In the data rows, the value 128 means zero.
Some points:
[145, 124, 145, 146, 149, 142, 164, 136, 136, 187, 130, 124, 125, 122, 138, 114, 89, 115, 119, 124, 145, 124, 145, 129, 133, 82, 101, 129, 113, 88, 120, 146]
[155, 133, 107, 139, 125, 110, 115, 90, 127, 126, 146, 103, 142, 132, 102, 176, 121, 155, 169, 145, 129, 145, 137, 145, 140, 166, 122, 122, 104, 149, 102, 137]
[139, 121, 95, 134, 115, 105, 147, 132, 142, 149, 104, 144, 122, 146, 156, 126, 164, 109, 153, 144, 169, 166, 117, 147, 152, 123, 129, 157, 125, 158, 150, 136]
[135, 132, 107, 150, 131, 133, 103, 150, 126, 186, 122, 125, 145, 87, 132, 143, 94, 103, 126, 127, 120, 139, 113, 121, 147, 132, 143, 140, 125, 146, 173, 120]
[118, 137, 134, 113, 164, 128, 147, 125, 159, 151, 142, 153, 110, 106, 188, 141, 140, 167, 173, 99, 129, 153, 141, 135, 138, 114, 114, 88, 101, 132, 117, 166]
[146, 107, 134, 106, 160, 122, 133, 144, 140, 95, 139, 116, 177, 165, 95, 78, 94, 116, 100, 123, 121, 154, 99, 133, 122, 129, 127, 153, 119, 140, 63, 130]
[123, 134, 157, 141, 130, 94, 123, 141, 176, 104, 130, 140, 135, 113, 123, 119, 110, 168, 113, 158, 145, 148, 118, 140, 116, 135, 178, 148, 121, 124, 189, 123]
[106, 90, 28, 128, 134, 125, 104, 131, 139, 126, 162, 130, 125, 162, 110, 122, 85, 145, 131, 168, 131, 87, 133, 84, 150, 97, 126, 123, 142, 132, 93, 141]
[125, 154, 74, 131, 105, 174, 137, 111, 150, 124, 134, 155, 157, 178, 130, 140, 111, 139, 121, 103, 124, 134, 152, 123, 89, 118, 121, 137, 98, 127, 124, 155]
[123, 84, 127, 167, 81, 146, 115, 137, 121, 139, 177, 127, 110, 99, 152, 119, 114, 103, 120, 115, 138, 145, 114, 134, 113, 139, 118, 140, 105, 135, 106, 119]
[124, 133, 168, 100, 142, 145, 125, 96, 161, 130, 119, 103, 102, 103, 151, 115, 146, 124, 106, 130, 87, 105, 123, 93, 170, 129, 115, 155, 134, 146, 72, 108]
[100, 141, 134, 146, 113, 124, 151, 95, 90, 166, 113, 122, 140, 112, 93, 98, 131, 159, 140, 126, 154, 117, 142, 146, 133, 134, 94, 157, 116, 109, 123, 58]
[124, 148, 106, 112, 96, 133, 136, 112, 152, 123, 160, 120, 133, 128, 90, 134, 114, 115, 145, 140, 128, 163, 119, 128, 77, 114, 105, 122, 124, 148, 100, 129]
[170, 121, 164, 106, 145, 146, 112, 94, 93, 145, 94, 69, 138, 98, 106, 122, 108, 158, 113, 97, 116, 121, 134, 127, 118, 142, 172, 139, 120, 109, 146, 122]
[132, 157, 97, 127, 150, 80, 152, 121, 106, 116, 115, 182, 150, 137, 148, 133, 88, 55, 137, 136, 113, 126, 128, 111, 161, 160, 136, 139, 110, 89, 82, 94]
[131, 128, 179, 118, 160, 129, 75, 112, 124, 173, 151, 111, 121, 147, 147, 88, 141, 132, 121, 127, 150, 138, 130, 115, 93, 169, 163, 150, 138, 98, 138, 118]
[87, 104, 109, 130, 110, 114, 72, 129, 133, 111, 67, 111, 127, 136, 126, 150, 137, 116, 111, 117, 85, 157, 108, 134, 161, 105, 87, 117, 120, 129, 152, 104]
[124, 127, 169, 133, 123, 128, 129, 132, 118, 115, 94, 142, 79, 130, 146, 154, 152, 127, 140, 117, 150, 114, 111, 140, 105, 111, 152, 97, 104, 101, 141, 158]
[123, 131, 137, 89, 128, 102, 128, 106, 136, 144, 116, 108, 149, 124, 144, 126, 121, 111, 129, 87, 117, 117, 104, 153, 114, 114, 150, 134, 147, 102, 158, 153]
[134, 130, 133, 125, 100, 117, 127, 134, 157, 126, 100, 152, 150, 123, 88, 85, 153, 103, 119, 148, 117, 121, 149, 73, 113, 152, 98, 116, 95, 163, 113, 161]
[76, 128, 127, 135, 161, 98, 137, 151, 109, 139, 147, 144, 142, 135, 126, 162, 156, 104, 142, 146, 141, 118, 127, 140, 110, 104, 139, 135, 90, 145, 149, 124]
[148, 103, 186, 146, 74, 142, 140, 150, 125, 119, 170, 145, 139, 104, 155, 169, 135, 120, 154, 99, 88, 97, 126, 118, 138, 134, 159, 169, 119, 132, 128, 69]
[183, 134, 114, 117, 129, 135, 92, 154, 136, 126, 139, 143, 126, 93, 139, 140, 139, 114, 111, 154, 125, 149, 185, 196, 142, 124, 119, 121, 133, 130, 117, 126]
[120, 170, 129, 89, 131, 102, 101, 135, 114, 95, 112, 109, 129, 87, 84, 109, 116, 115, 137, 112, 172, 87, 106, 111, 135, 116, 147, 71, 146, 140, 96, 123]
[130, 141, 122, 65, 108, 122, 144, 144, 94, 140, 146, 109, 102, 148, 118, 130, 131, 146, 120, 142, 134, 157, 135, 101, 173, 98, 140, 141, 142, 183, 130, 128]
[116, 114, 131, 149, 92, 121, 155, 107, 126, 112, 136, 129, 158, 146, 151, 110, 68, 134, 129, 156, 140, 97, 138, 129, 163, 112, 105, 117, 136, 105, 147, 122]
[111, 138, 148, 138, 126, 161, 149, 126, 132, 122, 144, 141, 87, 119, 107, 108, 135, 153, 74, 101, 138, 121, 97, 129, 173, 184, 139, 83, 136, 130, 146, 142]
[136, 102, 95, 162, 123, 149, 139, 108, 143, 131, 129, 132, 92, 152, 123, 121, 142, 81, 134, 120, 150, 104, 111, 168, 117, 158, 119, 124, 153, 163, 128, 189]
[105, 144, 97, 141, 149, 130, 136, 112, 165, 142, 135, 164, 132, 103, 127, 147, 148, 140, 107, 99, 130, 129, 151, 174, 112, 138, 183, 167, 133, 87, 169, 105]
[159, 153, 177, 119, 128, 140, 123, 132, 118, 120, 132, 128, 149, 153, 157, 112, 110, 166, 156, 115, 120, 156, 117, 134, 88, 156, 117, 107, 156, 124, 148, 102]
[137, 101, 168, 79, 138, 167, 99, 134, 148, 150, 89, 129, 152, 151, 124, 138, 137, 132, 124, 145, 145, 138, 133, 90, 119, 161, 151, 107, 131, 70, 124, 85]
[125, 157, 124, 161, 118, 159, 122, 108, 136, 104, 154, 129, 170, 94, 131, 148, 158, 110, 135, 135, 165, 127, 101, 109, 139, 80, 134, 160, 140, 110, 115, 138]
[159, 103, 92, 157, 123, 67, 125, 134, 138, 145, 147, 103, 130, 133, 120, 103, 159, 165, 116, 144, 68, 123, 95, 93, 116, 107, 124, 84, 138, 116, 115, 143]
[154, 76, 83, 133, 160, 138, 189, 134, 133, 103, 118, 117, 114, 127, 115, 104, 129, 109, 159, 139, 111, 149, 131, 117, 115, 115, 142, 70, 125, 175, 157, 113]
[119, 131, 154, 91, 152, 130, 119, 166, 111, 113, 114, 88, 157, 131, 115, 97, 124, 150, 152, 116, 111, 92, 132, 143, 146, 144, 65, 132, 163, 163, 171, 136]
[137, 131, 98, 103, 125, 109, 147, 142, 134, 158, 132, 168, 140, 161, 84, 123, 124, 149, 125, 91, 106, 122, 125, 110, 96, 139, 59, 99, 149, 140, 107, 128]
[162, 131, 147, 126, 142, 141, 104, 120, 66, 133, 142, 172, 115, 108, 134, 150, 159, 123, 108, 117, 143, 132, 108, 154, 118, 98, 116, 169, 121, 109, 155, 122]
[112, 123, 162, 154, 162, 182, 154, 141, 121, 153, 87, 151, 123, 137, 137, 141, 133, 145, 108, 195, 105, 109, 99, 198, 95, 160, 154, 106, 139, 118, 72, 129]
[128, 173, 122, 131, 136, 127, 116, 144, 122, 105, 149, 115, 55, 151, 114, 112, 112, 110, 135, 154, 80, 116, 125, 142, 130, 131, 95, 129, 109, 126, 165, 118]
[134, 97, 127, 152, 126, 97, 133, 135, 107, 82, 92, 197, 87, 79, 119, 150, 103, 146, 129, 106, 145, 161, 143, 81, 118, 135, 116, 163, 189, 119, 105, 176]
[134, 127, 66, 148, 139, 155, 112, 131, 108, 97, 126, 127, 132, 136, 163, 90, 170, 155, 128, 123, 124, 106, 131, 117, 127, 114, 129, 137, 109, 145, 131, 108]
[117, 108, 166, 118, 127, 102, 123, 103, 185, 104, 129, 147, 87, 162, 101, 116, 103, 140, 137, 107, 148, 116, 143, 128, 131, 108, 111, 129, 107, 160, 138, 140]
[127, 167, 147, 135, 127, 168, 130, 135, 89, 147, 123, 160, 108, 133, 140, 130, 126, 120, 146, 147, 126, 165, 143, 113, 123, 119, 154, 132, 118, 78, 167, 132]
[140, 121, 102, 116, 103, 115, 125, 172, 114, 111, 120, 91, 137, 164, 104, 112, 156, 137, 146, 118, 148, 113, 130, 152, 171, 127, 143, 135, 91, 137, 103, 133]
[90, 103, 106, 71, 101, 109, 144, 108, 130, 104, 127, 129, 116, 109, 129, 91, 128, 141, 132, 126, 128, 122, 134, 141, 125, 125, 143, 121, 152, 109, 116, 119]
[148, 146, 106, 178, 136, 122, 129, 122, 164, 155, 116, 138, 109, 158, 201, 178, 108, 97, 78, 139, 148, 104, 123, 123, 94, 101, 151, 140, 130, 169, 112, 94]
[112, 129, 195, 187, 140, 139, 119, 103, 117, 132, 173, 130, 182, 152, 101, 161, 164, 83, 145, 107, 136, 141, 170, 119, 150, 78, 169, 90, 170, 128, 109, 137]
[75, 141, 154, 103, 112, 142, 115, 141, 73, 133, 93, 112, 124, 115, 142, 118, 113, 151, 122, 126, 103, 114, 142, 134, 132, 152, 166, 125, 122, 153, 121, 173]
[141, 138, 162, 103, 115, 121, 159, 121, 99, 98, 151, 88, 164, 101, 134, 172, 154, 125, 93, 154, 141, 119, 137, 118, 132, 169, 63, 120, 122, 98, 191, 149]
[103, 132, 88, 154, 136, 116, 125, 161, 157, 89, 116, 28, 103, 112, 140, 176, 145, 118, 132, 134, 113, 145, 149, 107, 129, 150, 96, 151, 170, 115, 108, 120]
Along one direction, these points spread out more than along any other. Take the direction at right angles to it along which they spread out most. Go by this last direction. For each point below, how far along it does it lie, from 0 to 99? The average is 50, and the first point in the table lies past the average. One standard deviation of the points above along it is 16.
[135, 132, 107, 150, 131, 133, 103, 150, 126, 186, 122, 125, 145, 87, 132, 143, 94, 103, 126, 127, 120, 139, 113, 121, 147, 132, 143, 140, 125, 146, 173, 120] --> 60
[120, 170, 129, 89, 131, 102, 101, 135, 114, 95, 112, 109, 129, 87, 84, 109, 116, 115, 137, 112, 172, 87, 106, 111, 135, 116, 147, 71, 146, 140, 96, 123] --> 26
[132, 157, 97, 127, 150, 80, 152, 121, 106, 116, 115, 182, 150, 137, 148, 133, 88, 55, 137, 136, 113, 126, 128, 111, 161, 160, 136, 139, 110, 89, 82, 94] --> 69
[137, 131, 98, 103, 125, 109, 147, 142, 134, 158, 132, 168, 140, 161, 84, 123, 124, 149, 125, 91, 106, 122, 125, 110, 96, 139, 59, 99, 149, 140, 107, 128] --> 42
[123, 131, 137, 89, 128, 102, 128, 106, 136, 144, 116, 108, 149, 124, 144, 126, 121, 111, 129, 87, 117, 117, 104, 153, 114, 114, 150, 134, 147, 102, 158, 153] --> 41
[125, 154, 74, 131, 105, 174, 137, 111, 150, 124, 134, 155, 157, 178, 130, 140, 111, 139, 121, 103, 124, 134, 152, 123, 89, 118, 121, 137, 98, 127, 124, 155] --> 71
[124, 127, 169, 133, 123, 128, 129, 132, 118, 115, 94, 142, 79, 130, 146, 154, 152, 127, 140, 117, 150, 114, 111, 140, 105, 111, 152, 97, 104, 101, 141, 158] --> 53
[118, 137, 134, 113, 164, 128, 147, 125, 159, 151, 142, 153, 110, 106, 188, 141, 140, 167, 173, 99, 129, 153, 141, 135, 138, 114, 114, 88, 101, 132, 117, 166] --> 58
[137, 101, 168, 79, 138, 167, 99, 134, 148, 150, 89, 129, 152, 151, 124, 138, 137, 132, 124, 145, 145, 138, 133, 90, 119, 161, 151, 107, 131, 70, 124, 85] --> 32
[75, 141, 154, 103, 112, 142, 115, 141, 73, 133, 93, 112, 124, 115, 142, 118, 113, 151, 122, 126, 103, 114, 142, 134, 132, 152, 166, 125, 122, 153, 121, 173] --> 27
[155, 133, 107, 139, 125, 110, 115, 90, 127, 126, 146, 103, 142, 132, 102, 176, 121, 155, 169, 145, 129, 145, 137, 145, 140, 166, 122, 122, 104, 149, 102, 137] --> 51
[148, 146, 106, 178, 136, 122, 129, 122, 164, 155, 116, 138, 109, 158, 201, 178, 108, 97, 78, 139, 148, 104, 123, 123, 94, 101, 151, 140, 130, 169, 112, 94] --> 95
